In the data rows, 128 means zero.
Every row has a hidden score. How much higher is the second row's score than the first row's in each pair? 10 means about the same, 20 much higher and 0 much lower. The score is a weighted sum of the row's numbers plus the product of two more (or one squared), each taken from its middle value.
[138 111 100 152 154 132  92 156 103 132 122  98 119 122]
[ 95 135 141  82  79 102 164 131 167  65 141 154 169 131] ~ 10
[128 113  93 200 169 150 127 169  99 140 152  97 118 106]
[186 106  62 166 163 142 130 156 102 145 151 108 133 131] ~ 14
[148  93 132 154 166 166 126 102 110 140 108 124  95 117]
[168 135  96 143 139 171  65 174  87 148 129 108  69 118] ~ 15
[102 130 131 100 104 102 157  85 179  77 148 151 166 157]
[200 114 101 141 141 149  84 165 108 149 134  87  81 122] ~ 7
[102  81 145  96 109 137 137 126 151 119  96 154 150 151]
[152 103  88 165 140 147 125 167 107 125 138 105 137  70] ~ 11
[149 108  86 154 165 151 124 174  82 149 148  85 130 132]
[ 95 142 175 103  96  80 175  91 154 111 125 148 142 122] ~ 12
[117 133 136  96 109 108 140 122 145  97 128  91 164 133]
[181 121 108 153 120 175  79 150 107 160 100 110  94 118] ~ 2
[ 86 124 146  95  97 116 151 115 179  62 137 147 161 119]
[161  95 115 169 169 154 136 173  90 159 136 103 115 155] ~ 9
[177 123 105 135 160 196  68 146  99 150 107  68  74 118]
[125 103  86 166 150 156 135 182  95 125 134 104 132 131] ~ 7
[ 87 123 150 115  92  83 137 115 175  74 124 160 171 133]
[129 136  88 158 155 142 137 160 114 142 140 114 150 134] ~ 9
[169 170 139 144 156 142  77 192 100 153 124  90  91 117]
[142 102 154 150 161 152 106 122  78 140 137 123  91 142] ~ 3
[169 127 148 143 171 169 151 115  87 163 130 122 109 132]
[ 96 134 140  92  95  95 141 120 163  65 137 138 173 141] ~ 13
[159 133  97 146 151 148  64 170 110 149 145  92  98 127]
[144 132 149 147 153 156 129 128  93 153  86 129  85 139] ~ 13
[111 130 151  89 102  92 148 116 168  71 128 161 157 125]
[133 115  98 170 127 146 114 165  91 126 165 123 121 129] ~ 10
[134 109 138 147 155 146 139 117  94 142 125 124 110 144]
[ 97 141 164  90  96  97 178  91 175  94 102 150 154 165] ~ 12
[156 122 155 147 143 154 125 103  90 152 141 112  92 143]
[113 166 154 123  88 101 153  90 152 138 131 156 146 146] ~ 12
[180 125 104 145 144 173  46 179 105 167 121 109  82 105]
[170 138  85 161 142 124  73 165 101 154 125  84  78 113] ~ 15
[113 152 156  89  85  90 151 106 156 131 133 147 130 128]
[113 160 149  94  89 102 170  99 169 127 125 158 155 126] ~ 8
[118 123 157  97 118  88 140 108 175  65 153 136 179 128]
[ 92 125 151 101  99  92 146  95 176  76 134 181 157 119] ~ 7
[163 139  96 153 145 152  57 155 101 146 121 104  96 111]
[131 129 149 157 158 170 137  97  89 157 143 112  82 119] ~ 7
[161 139  99 165 144 116  69 159 102 151 126  87  94 124]
[143 112  90 173 161 165 114 171  94 116 157 113 120 109] ~ 5
[123 126 138 164 168 152 123 103 100 156 162 135  99 134]
[130 126  81 184 151 177 136 168 100 137 132 106 120 137] ~ 10
[113 123  76 161 205 151 120 179  90 126 123  98 126 141]
[147 124 156 154 159 167 157 116  93 154 133 125  84 121] ~ 8
[165 152  82 156 151 150  55 143 102 155 115  74  93 110]
[106 141 161  96  74  89 183 101 161 144 112 143 152 134] ~ 5
[106 130 145 129 108 103 121 128 156 159 122 188 151 117]
[100 161 151  81  89  89 159 100 166 130 138 172 165 118] ~ 11
[122 129 153 105  93 104 131 116 153 137 133 157 165 153]
[157 116 102 158 145 153  81 145 103 163 131 122 102 129] ~ 9
[101 155 138  96 114  91 180  90 154 116 143 138 154 123]
[149 141 159  96 106 109 164 118 158 127 124 152 166 146] ~ 8
[136 130 149  96 102 102 156  94 163  43 127 151 173 143]
[185 147  84 153 173 137  60 154  88 158 133 113  83 113] ~ 9
[174 137 103 162 134 150  27 151  99 148  87  70  53 115]
[140 112 151 148 152 159 133 108 101 139 130 130 108  52] ~ 1
[183 153  78 149 127 168 145 146 113 152 144  52  99 108]
[ 86 153 155  93  85  97 169  84 175 130 125 159 157 122] ~ 4
[158  85  82 165 135 150 131 186  92 135 152 114 130 110]
[156 122  67 179 168 153 116 161 112 141 152 108 127 125] ~ 11
[112 135 137  99 134  98 146 109 148 146 127 131 149 141]
[130 134 150 106 111 120 123 107 166 123 116 176 164 135] ~ 8
[147  71 154 153 156 148 114 111  91 147 126 121  89 155]
[116 152 154  94  84  94 177  89 162 132 136 170 133 112] ~ 13
[204 145  91 159 147 166  89 149  96 152 131  73  83 106]
[ 99 138 178  98  99  82 174  91 158  95 113 164 140 145] ~ 11
[153 111 142 162 163 154  92 123 109 141 129 124 101 133]
[168 145  80 155 165 180  72 140 109 168 122  95  81 129] ~ 13
[ 84 165 172  92  71 108 167  86 175 136 137 165 144 156]
[124 142 132  90 129  90 138 112 145 126 125 119 145 133] ~ 14
[ 99 126 132  90  90  92 132 119 173  82 151 151 170 143]
[140 106  74 162 157 127 126 164 107 131 157 121 126 139] ~ 9
[122 116  90 147 171 143 120 148  94 140 111 101 130 112]
[111 127 155  90 109 133 116 112 162 125 126 145 160 149] ~ 7
[147 107 155 143 171 154 112 108  88 135 116 116 105 144]
[113 156 157 116  86 117 134  77 160 116 134 156 155 122] ~ 9
[ 67 142 146  92 124  84 158 111 170  68 123 154 176 122]
[107 144 174 102  90 104 130 101 163 133 119 140 145 132] ~ 7
[158 154  93 149 154 171  90 148 103 154  90  42  93 121]
[128 127 150 108  91  87 164 103 159  88 140 152 170 151] ~ 4
[116 159 156  93  75  95 169  64 176 134 141 160 156 121]
[139 127  74 184 169 153 137 161  99 137 149 102 130  97] ~ 9
[107 157 170  86  90  96 164  83 156  99 117 157 163 132]
[180 117  81 149 163 157  76 188 106 165 145  87  92 129] ~ 6
[166 121  92 155 150 167  65 158 108 169  94  57  87 110]
[144 127 156 142 171 153 119 103  96 174 118 110 111 147] ~ 4
[145 115  78 166 151 130 122 181  88 146 142 109 119 122]
[120 125 153  94 121 119 135 127 151 127 131 152 158 177] ~ 8
[135 115 162 138 158 174 150 115  88 139 132 121 102 136]
[ 98 124 126 110 109  92 138  96 153  67 127 155 167 129] ~ 14
[116 117 151 102  90  96 159 105 168  77 117 170 175 109]
[127 105  78 154 182 161 125 167  99 135 150 102 119 148] ~ 10
[121 163 164  82  82  86 174  89 165 135 121 152 138 133]
[172 144 112 158 143 167  81 178 114 155  96 101  85 116] ~ 8
[117 126 164 110 112 112 133 130 160 126 120 144 166 146]
[124 103  79 167 158 135 120 172 102 135 146 104 123 128] ~ 12
[106 128 138  98  97 115 150 102 169  67 107 146 169 129]
[120 143 144  87 109 114 131 108 152 125  83 131 147 150] ~ 10
[134 122 168 152 174 148 111 141 105 136  93 162 104 116]
[ 92 134 144  96 107 107 141 135 164 122 113 135 164 125] ~ 1
[ 96 133 138 103 109  93 158 126 165  79 124 178 190 135]
[ 93 140 180  86  92  88 173  95 157 123 119 142 146 128] ~ 9
[101 131 128 101  82  87 121 112 162  63 151 173 201 131]
[110 142 127  91 108 113 130 114 144 141 115 127 152 159] ~ 10
[158 143 101 138 146 133  88 156 115 202 127  78  91 133]
[146 137 155 134 140 148 124 125  89 149 110 123  94 137] ~ 14
[136 124 160 124 100  96 136 128 169 145 112 151 159 137]
[101 149 157  86  91  97 134 109 147 127 136 147 144 118] ~ 15
[159 142 157  97 122 118 126 121 150 130 118 137 155 137]
[167 128 104 141 154 151  72 139 102 159 173 118  96 115] ~ 9
[123 108 139 160 168 160 130 110 109 147 127 125  95 125]
[107 159 156 101  79  96 138  93 165 115 124 144 154 153] ~ 15
[154 116  83 176 123 138 129 164  93 192 117  99 128 122]
[198 131 106 153 152 155  69 144 103 162 118  96 115 104] ~ 11
[130 119 139 155 183 147 144 122  95 138 136 117  93 130]
[ 97 143 136  86 101  84 185  99 168 128 118 156 152 140] ~ 12
[165 131  99 170 171 137  72 133 106 136  90  73  86 115]
[152 104  79 154 147 149  64 173 107 158 121  91  76 130] ~ 2
[115 139 187 108 113 132 124 116 153 143 109 139 158 117]
[157 119 166 161 172 164 122 109  94 140  95 134  90 125] ~ 13
[ 97 118 153 107  87 100 152 102 174  67 131 139 175 130]
[145 123  78 151 160 190 128 168  96 117 143 102 114 152] ~ 8
[133 120 140 149 152 154 135 112 108 176 100 133 135 135]
[176 143 109 157 201 153  73 180 104 147 122  92  88 103] ~ 13
[102 129 141  93  82  87 141 124 175  72 133 166 165 119]
[ 99 134 185  99 112 135 153 118 161 138  33 153 149 166] ~ 9
[102 138 161  92 101  86 143  94 175  62 141 143 150 140]
[138 128 114 162 142 164  84 146 111 154 120  69  90 116] ~ 8
[ 99 192 146  82  77  92 168  85 155 211 113 159 146 126]
[164 112 155 148 156 148 101 118 110 143 123 115 101 141] ~ 5
[157 136 102 171 132 148  68 142 108 142 116  61  89  96]
[135 109 176 150 147 149 109 125 106 145 117 113 115 145] ~ 2
[122 126 185 103 105  92 139 114 173 138 161 139 146 138]
[108 127  80 163 148 123 107 194  92 122 126 105 123 120] ~ 17
[130 123  92 194 146 168  89 164  99 131 143 138 141 101]
[110 145 157 101  92  95 188  72 150 138 123 167 141 117] ~ 12
[ 18 148 163  96  80  76 172 101 172 133 123 143 143 140]
[162 112  81 176 166 135 131 166  99 255 141  83 122 136] ~ 6
[164 112  77 165 160 150 126 184  90 127 157  94 139 104]
[ 99 134 166  84  98 111 136 121 166 138 113 105 160 136] ~ 11
[128 110  71 163 153 116 131 168 103 145 175  96 147 130]
[166 143  93 148 170 160  82 155  95 165 127  87  82 104] ~ 10
[184 143 110 165 145 124  72 162 100 151 118 101  76 108]
[105 172 158  95  89  75 189 120 157 108 137 144 152 127] ~ 13
[119 134  75 163 152  84 117 157  93 141 165  68 128 133]
[ 90 109 134  96 109  91 151 115 169  71 123 166 177 121] ~ 3
[ 99 167 135  87 130 110 159  88 157 137 113 205 157 130]
[134 120  63 166 146 163 140 151 102 114 153  98  89 100] ~ 5
[161 133 151 138 166 194 117 146 101 168 123 119 105 118]
[150 165 150  89 106  97 177  80 165 135 154 131 168 124] ~ 13
[124 153 164  91  96  79 168 106 166 136 119 155 116 127]
[175 144  79 153 147 161  62 169  98 149 133  98  99 110] ~ 9
[130 123 145 158 153 142 151 119 119 139 117 125  95 141]
[135 106 149 152 153 148 109 111  99 146 114 153  89 129] ~ 11
[140 115 151 157 164 149 116  62 106 157 124 118 101 129]
[114 160 160  89  96  84 159  97 165 133 126 164 163 138] ~ 11
[147 103 141 150 146 161 115 131 105 162 107 127  93 172]
[129 114 139 150 162 151 118  94  93 149 142 116  87 131] ~ 11
[148 100 149 143 164 187 141 121 104 158 120 125  88 109]
[129 105 151 153 144 173 115 127  85 175 106 115  81 135] ~ 13
[175 131  95 162 142 138  63 145 101 166 147  94  81 119]
[112 161 144  91 112  89 136  92 175  35 146 159 171 121] ~ 13
[ 98 141 161 104 111 115 144 122 145 129 130 144 168 150]
[101 126 144  70  92  86 152 108 174  71 113 171 171 137] ~ 12
[137  94  97 162 194 167 121 159  99 141 135  99 119 134]
[161 136  90 155 139 143  94 161 123 157 121  93  93 108] ~ 12
[129 121  98 159 164 150 136 196  90 131 153 117 119 113]
[127  91  89 177 175 151 135 176  97 137 157 107 122 121] ~ 3
[ 99 160 150  98  83  91 198  86 151 117 139 163 138 108]
[201 163  86 122 140 148  91 160 102 163 116  90  83 120] ~ 10
[113 150 157  84  79  72 164  91 160  90 123 160 155 118]
[148 128  99 159 156 150  77 138  93 146 129  86 103 120] ~ 9
[125 106  65 158 157 137 137 169  85 128 149  91 111 104]
[ 92 123 139  93  98 106 118  95 162  67 127 145 176 145] ~ 13
[173 122  95 146 153 161  83 151 106 132 140  82 101 137]
[143 102 148 149 149 168 116 104 106 166 122 155 102 142] ~ 3
[110 132 163  97  96 107 123 111 151 140 114 144 160 137]
[103 130 131  93 105 106 133 112 149 131 122 135 164 153] ~ 12
[130 127  99 152 159 156  65 162 136 152 118  90  89 119]
[120 115  90 144 128 169 116 171 108 137 138 111  97 134] ~ 9
[102 114 174  94  93  90 197  85 156 161 144 176 137 122]
[114 159 156  92  93  94 176 103 172 134 133 165 155 152] ~ 13
[128 116  80 153 145 149  40 144 115 157 130  91  96 121]
[ 95 142 165  83 103 105 149  96 165 126 134 168 153 135] ~ 6
[ 89 127 165  82  77  87 163  93 156 113 158 153 151 152]
[105 106 166  77 113 101 132 113 153 113 143 146 169 139] ~ 8
[ 92 110 143  98  98 108 145  95 179  70 114 156 173 124]
[122 102  81 163 158 153 127 181 104 128 123 118 134 111] ~ 7
[158 147  87 171 147 156  77 155 105 172 129  72  92 125]
[132 117 153 161 170 129  99 129  73 144 120  89 105 136] ~ 10
[133 121 155 141 149 178 101 121 109 152 110  87 104 135]
[126 105  92 171 152 152 137 160  92 138 163  98 126 127] ~ 10
[154 126  88 151 162 151  91 164  82 158 109  89  79 113]
[129 165 133  92  77  68 178  87 164 121 123 146 144 126] ~ 12
[164 134  91 152 128 152  68 150 111 141 151 102  66 125]
[165 129 100 160 107 153  77 142 104 161 123  91  78 127] ~ 10
[126 128  72 176 146 159 149 176 103 146 147 106 130 127]
[133  38  96 151 146 152 143 185  90 139 143  94 123 129] ~ 8
[152 132  96 162 119 153  74 157 103 180 109 102 101 125]
[104 145 155  98 118 114 140  99 148 126 105 128 156 145] ~ 12
[108 120 131  79 100  81 143  63 174  74 147 154 165 144]
[129 138  86 168 162 139 151 138  88 136 147 102 103 126] ~ 2
[157 135 113 116 165 138  98 167 109 162 115  78  66 120]
[ 93 140 145  80  85 106 133 106 170  73 108 165 154 142] ~ 11
[104 172 154  83  91  67 153  94 167 134 126 138 133 134]
[176 160 109 157 145 165  88 177 114 172 125  98  72 101] ~ 7
[147 102  96 149 153 161 146 151  94 141 143 107 120 127]
[116 136 162 102 128 114 131 112 155 140 109 153 157 126] ~ 10
[138  84 152 145 143 167 120 118  92 132 113 127  99 116]
[109 112 155  94 118 103 124 118 153 122  84 123 182 116] ~ 14
[101 152 147 103  46  94 155  82 169 135 136 142 138 124]
[178 108  93 140 140 168  40 167 117 169 120  92  99 128] ~ 9
[152 144 119 158 131 159  74 158 109 203 119  76  72 129]
[165 127 101 147 158 162  68 168  91 168 116  93  80 117] ~ 12
[ 77 129 144 117  99  56 147 119 167 108 117 176 169 134]
[138  91  73 168 149 147 144 174  96 138  99 112 119 109] ~ 7
[133 109 144 162 149 162 131 126  96 136 145 131 105 124]
[176 139  99 150 128 141  71 154 104 159 107  88  77 117] ~ 14
[111 143 148  90  79 124 154 143 166 126 131 170 143 127]
[101 142 151 102  49  73 185  82 155 133 123 148 166 109] ~ 8
[104  95 154 102  82  87 138  85 145 130 117 156 145 128]
[117 133 163 109 121 107 108 118 149 112 124 139 137 126] ~ 10
[119 166 152  79  74 100 172  91 155 122 122 166 156 154]
[ 89 108 130 101  97  94 158  59 172  63 158 163 177 140] ~ 13
